In the data rows, the value 500 means zero.
Here is a table of points, one per row:
array([670, 576, 350, 644, 360, 515, 586, 299, 505, 608, 719, 523, 408, 850, 638, 364, 629, 599, 581, 343, 749, 549,
       495, 433, 435, 701, 440, 492, 486, 635, 382, 458])
array([459, 496, 471, 510, 538, 565, 596, 664, 365, 349, 656, 451, 684, 684, 420, 397, 531, 538, 521, 639, 432, 558,
       528, 519, 526, 399, 518, 612, 339, 598, 510, 383])
array([623, 468, 561, 755, 591, 415, 487, 555, 397, 661, 302, 360, 635, 534, 551, 426, 511, 377, 264, 438, 755, 444,
       663, 314, 360, 242, 633, 589, 566, 319, 403, 514])
array([451, 346, 538, 493, 445, 467, 580, 318, 495,  45, 246, 641, 495, 557, 538, 590, 625, 424, 553, 502, 327, 437,
       709, 497, 405, 599, 688, 516, 172, 575, 476, 472])
array([308, 557, 547, 644, 380, 547, 431, 645, 400, 618, 629, 375, 438, 299, 552, 592, 782, 441, 565, 533, 553, 430,
       478, 573, 533, 260, 437, 438, 536, 430, 506, 596])
array([331, 643, 528, 571, 518, 367, 441, 452, 482, 410, 492, 534, 400, 495, 331, 394, 245, 598, 590, 448, 688, 609,
       566, 519, 572, 603, 607, 390, 430, 470, 539, 429])
array([472, 636, 433, 573, 549, 577, 480, 394, 604, 572, 313, 308, 481, 476, 479, 544, 482, 437, 533, 508, 677, 496,
       414, 608, 340, 480, 746, 438, 432, 808, 537, 646])
array([662, 413, 512, 449, 383, 522, 671, 488, 581, 264, 435, 461, 466, 518, 496, 320, 643, 468, 512, 451, 661, 643,
       238, 486, 495, 459, 380, 581, 636, 596, 592, 576])
array([670, 341, 470, 492, 361, 488, 470, 415, 435, 292, 457, 517, 640, 295, 469, 389, 454, 735, 508, 670, 503, 491,
       493, 645, 494, 609, 529, 424, 653, 643, 559, 323])
array([596, 326, 417, 380, 355, 480, 602, 453, 437, 350, 604, 524, 285, 473, 582, 553, 426, 442, 426, 510, 517, 442,
       594, 520, 518, 621, 385, 501, 578, 575, 409, 640])
array([410, 273, 534, 519, 494, 396, 530, 534, 379, 707, 470, 388, 487, 490, 647, 673, 502, 370, 440, 495, 286, 591,
       647, 601, 961, 265, 843, 459, 807, 298, 655, 589])
array([577, 391, 538, 677, 291, 481, 519, 416, 378, 486, 498, 495, 484, 480, 565, 814, 425, 482, 531, 494, 566, 644,
       255, 420, 441, 563, 680, 517, 553, 538, 401, 488])
array([416, 434, 625, 475, 664, 230, 544, 626, 427, 542, 341, 598, 654, 491, 752, 442, 495, 700, 282, 515, 462, 439,
       339, 335, 531,  80, 734, 372, 669, 516, 378, 562])
array([690, 606, 502, 516, 642, 601, 772, 576, 510, 686, 659, 524, 326, 495, 414, 483, 541, 833, 512, 469, 390, 542,
       767, 461, 712, 471, 566, 467, 314, 460, 602, 570])
array([489, 468, 514, 589, 519, 556, 292, 262, 667, 470, 560, 547, 706, 439, 351, 479, 759, 610, 551, 477, 397, 693,
       622, 517, 459, 583, 441, 498, 451, 462, 454, 754])
array([418, 400, 497, 367, 579, 594, 535, 700, 409, 706, 516, 641, 706, 584, 355, 597, 659, 489, 639, 492, 828, 405,
       469, 566, 467, 734, 342, 523, 491, 497, 501, 494])
array([453, 592, 524, 406, 499, 532, 203, 387, 593, 785, 481, 410, 469, 721, 533, 521, 358, 532, 538, 628, 291, 418,
       605, 505, 502, 294, 300, 575, 379, 429, 279, 671])
array([413, 620, 562, 439, 402, 566, 581, 754, 578, 408, 479, 478, 308, 391, 408, 321, 586, 545, 465, 396, 482, 482,
       480, 620, 553, 458, 430, 576, 456, 570, 519, 566])
array([534, 443, 572, 257, 535, 494, 282, 731, 576, 291, 749, 549, 616, 501, 533, 682, 549, 386, 362, 505, 437, 420,
       626, 468, 781, 695, 651, 642, 454, 488, 645, 558])
array([409, 667, 476, 511, 415, 637, 393, 531, 571, 774, 338, 596, 432, 603, 303, 584, 477, 574, 552, 423, 590, 474,
       513, 546, 596, 509, 465, 641, 586, 647, 464, 337])
array([725, 593, 384, 638, 361, 450, 383, 671, 450, 697, 511, 487, 428, 497, 349, 455, 319, 367, 383, 757, 358, 362,
       381, 440, 369, 173, 553, 343, 658, 410, 418, 435])
array([597, 346, 269, 588, 604, 480, 439, 641, 415, 471, 318, 322, 391, 602, 652, 439, 565, 395, 386, 503, 425, 510,
       374, 578, 284, 593, 285, 433, 418, 422, 444, 513])
array([449, 346, 544, 514, 752, 533, 214, 366, 546, 632, 627, 549, 552, 380, 472, 342, 290, 463, 833, 499, 391, 403,
       428, 711, 493, 643, 273, 551, 571, 674, 547, 568])
array([610, 588, 831, 398, 605, 455, 504, 412, 503, 182, 275, 438, 673, 693, 518, 488, 463, 577, 494, 490, 306, 454,
       502, 494, 606, 554, 328, 432, 353, 525, 462, 316])
array([531, 460, 344, 393, 524, 515, 375, 401, 495, 315, 554, 520, 345, 492, 399, 525, 282, 624, 478, 457, 232, 465,
       592, 564, 271, 437, 420, 599, 536, 501, 561, 496])
array([508, 493, 515, 626, 408, 543, 811, 572, 606, 206, 525, 420, 523, 674, 553, 674, 590, 264, 561, 440, 430, 596,
       453, 571, 318, 659, 315, 476, 583, 753, 483, 546])
array([385, 437, 433, 400, 254, 486, 443, 576, 496, 779, 606, 425, 473, 418, 582, 330, 622, 347, 479, 359, 421, 426,
       487, 451, 429, 308, 767, 453, 469, 345, 369, 289])
array([481, 442, 609, 456, 576, 688, 599, 378, 415, 407, 572, 465, 636, 488, 540, 481, 595, 542, 423, 345, 691, 513,
       287, 439, 414, 353, 589, 446, 426, 429, 712, 246])
array([436, 458, 590, 485, 500, 395, 588, 498, 506, 422, 521, 571, 773, 189, 364, 288, 339, 569, 354, 417, 466, 460,
       459, 619, 614, 813, 560, 433, 468, 411, 428, 631])
array([569, 423, 462, 413, 480, 594, 397, 684, 485, 619, 594, 636, 348, 414, 604, 564, 446, 442, 564, 419, 648, 685,
       646, 370, 430, 390, 492, 332, 524, 481, 800, 495])
array([393, 672, 627, 672, 491, 499, 693, 538, 378, 339, 367, 404, 483, 374, 761, 396, 530, 523, 447, 474, 308, 460,
       207, 345, 487, 757, 662, 659, 412, 418, 445, 602])
array([569, 750, 380, 439, 457, 511, 609, 475, 649, 294, 658, 464, 680, 566, 608, 623, 455, 525, 729, 445, 506, 453,
       428, 536, 545, 417, 632, 584, 692, 362, 454, 640])
array([525, 423, 240, 299, 612, 529, 287, 388, 549, 663, 406, 507, 513, 533, 391, 706, 359, 549, 456, 511, 516, 507,
       642, 227, 742, 536, 324, 482, 291, 598, 493, 478])
array([338, 578, 521, 425, 590, 269, 564, 536, 665, 613, 576, 384, 333, 574, 379, 684, 616, 690, 449, 620, 663, 478,
       552, 515, 193, 589, 389, 543, 480, 418, 506, 419])
array([395, 734, 616, 526, 552, 442, 515, 309, 456, 629, 502, 679, 761, 475, 434, 394, 526, 286, 539, 590, 627, 547,
       505, 472, 592, 499, 282, 444, 657, 518, 697, 526])
array([439, 423, 401, 611, 593, 559, 544, 499, 657, 582, 439, 778, 320, 433, 597, 443, 380, 473, 496, 588, 556, 406,
       536, 527, 499, 412, 402, 429, 431, 305, 500, 299])
array([500, 637, 563, 349, 621, 523, 539, 356, 441, 625, 508, 533, 149, 323, 380, 505, 444, 285, 504, 648, 366, 568,
       523, 488, 535, 741, 416, 613, 542, 375, 369, 374])
Along one direction, these points spread out more than along any other. Take the direction at right angles to it along which they spread out most. Then take the direction at right angles to both along which they spread out most. Go by this last direction. How many in every 100 of the points above lie lower along it than each point below? Round to a whole number. More than half of the points above lie lower than the first one.
array([725, 593, 384, 638, 361, 450, 383, 671, 450, 697, 511, 487, 428, 497, 349, 455, 319, 367, 383, 757, 358, 362,
       381, 440, 369, 173, 553, 343, 658, 410, 418, 435]) 73
array([534, 443, 572, 257, 535, 494, 282, 731, 576, 291, 749, 549, 616, 501, 533, 682, 549, 386, 362, 505, 437, 420,
       626, 468, 781, 695, 651, 642, 454, 488, 645, 558]) 0
array([413, 620, 562, 439, 402, 566, 581, 754, 578, 408, 479, 478, 308, 391, 408, 321, 586, 545, 465, 396, 482, 482,
       480, 620, 553, 458, 430, 576, 456, 570, 519, 566]) 51
array([670, 576, 350, 644, 360, 515, 586, 299, 505, 608, 719, 523, 408, 850, 638, 364, 629, 599, 581, 343, 749, 549,
       495, 433, 435, 701, 440, 492, 486, 635, 382, 458]) 97
array([449, 346, 544, 514, 752, 533, 214, 366, 546, 632, 627, 549, 552, 380, 472, 342, 290, 463, 833, 499, 391, 403,
       428, 711, 493, 643, 273, 551, 571, 674, 547, 568]) 24
array([569, 750, 380, 439, 457, 511, 609, 475, 649, 294, 658, 464, 680, 566, 608, 623, 455, 525, 729, 445, 506, 453,
       428, 536, 545, 417, 632, 584, 692, 362, 454, 640]) 46
array([610, 588, 831, 398, 605, 455, 504, 412, 503, 182, 275, 438, 673, 693, 518, 488, 463, 577, 494, 490, 306, 454,
       502, 494, 606, 554, 328, 432, 353, 525, 462, 316]) 8
array([577, 391, 538, 677, 291, 481, 519, 416, 378, 486, 498, 495, 484, 480, 565, 814, 425, 482, 531, 494, 566, 644,
       255, 420, 441, 563, 680, 517, 553, 538, 401, 488]) 70
array([623, 468, 561, 755, 591, 415, 487, 555, 397, 661, 302, 360, 635, 534, 551, 426, 511, 377, 264, 438, 755, 444,
       663, 314, 360, 242, 633, 589, 566, 319, 403, 514]) 81
array([439, 423, 401, 611, 593, 559, 544, 499, 657, 582, 439, 778, 320, 433, 597, 443, 380, 473, 496, 588, 556, 406,
       536, 527, 499, 412, 402, 429, 431, 305, 500, 299]) 57
